Questions about the row below.
1) Find the first entry.
2) Find the minimum.
3) Find the 2nd smallest entry.
4) Find the 2nd entry.
5) Find the fifth-last entry.
6) Find the 1st entry from the right.
[  4  -2 -19  15  -4   8   1  -3  68  -2  -7   0   6  -1  20  -6]
1) 4
2) -19
3) -7
4) -2
5) 0
6) -6

[[-58 -50  46  65  51  55 -46  36]
 [ 39  39 -38 -53 -43 -45  41 -28]
 [ -7   2  -1   3  -1   1   1   1]
 [ 36  28 -29 -45 -33 -36  32 -22]
 [ 10   6  -4  -6  -6  -6   1  -9]
 [ 19   9  -8 -13 -13 -13   8 -13]
 [ 27  16 -17 -27 -21 -23  18 -17]
 [-23 -12   9  14  12  13  -7  13]
 [-18 -21  16  18  18  18 -14  15]
 [ -8  -4   2   4   3   3   1   6]
 [-18  -9   8  12  10  12  -8  10]
 [-11 -13  12  15  14  14 -14   8]]
Rows and columns are numbered from 0.
Find the top-left entry.
A: -58
Find the top entry of the column that holds the largest entry.
A: 65
Find the entry in row 0 and column 2.
A: 46
The top-right entry: 36
Find the entry in row 2 and column 1.
A: 2
Find the entry just right of 28.
A: -29
Find the entry in the bottom-left corner.
A: -11
The entry in row 1 and column 0 -> 39
The entry in row 2 and column 0: -7
The entry at row 1, column 1 -> 39
The entry in row 0 and column 1 -> -50
Find the entry directly below 46.
A: -38
The entry directly below the largest entry -> -53
Find the bottom entry of the column that holds the largest entry.
A: 15
The entry just right of -43: -45
Find the bottom-right entry.
A: 8

[[  0  -1  -1   0   0]
 [  0   0   1   0   0]
 [ 10  23  45 -19 -21]
 [-11 -22 -44  19  23]
 [ 10  35  66 -24 -30]
 [ 13  41  79 -29 -37]
 [  1   2   3  -1  -2]
 [  4   9  18  -8  -8]
 [  0   0   0   0   0]
 [  2   4   7  -4  -3]]
Counting starts at 0.
The top entry of the column that holds the largest entry -> -1
Read off the entry in row 0 and column 0.
Answer: 0
The entry just left of the largest entry -> 41
Read off the entry directly above the largest entry.
Answer: 66
Read off the entry at row 0, column 1.
Answer: -1
Read off the entry directly below 18.
Answer: 0
The top-right entry is 0
Read off the entry in the bottom-left corner.
Answer: 2
The entry in row 2 and column 0 is 10
Read off the entry directly above -22.
Answer: 23
The entry at row 1, column 1: 0
Read off the entry directly below the largest entry.
Answer: 3
The entry at row 1, column 0 is 0
Read off the entry just left of 41.
Answer: 13
Read off the bottom-right entry.
Answer: -3
Read off the entry just right of -24.
Answer: -30
Read off the entry directly above -29.
Answer: -24
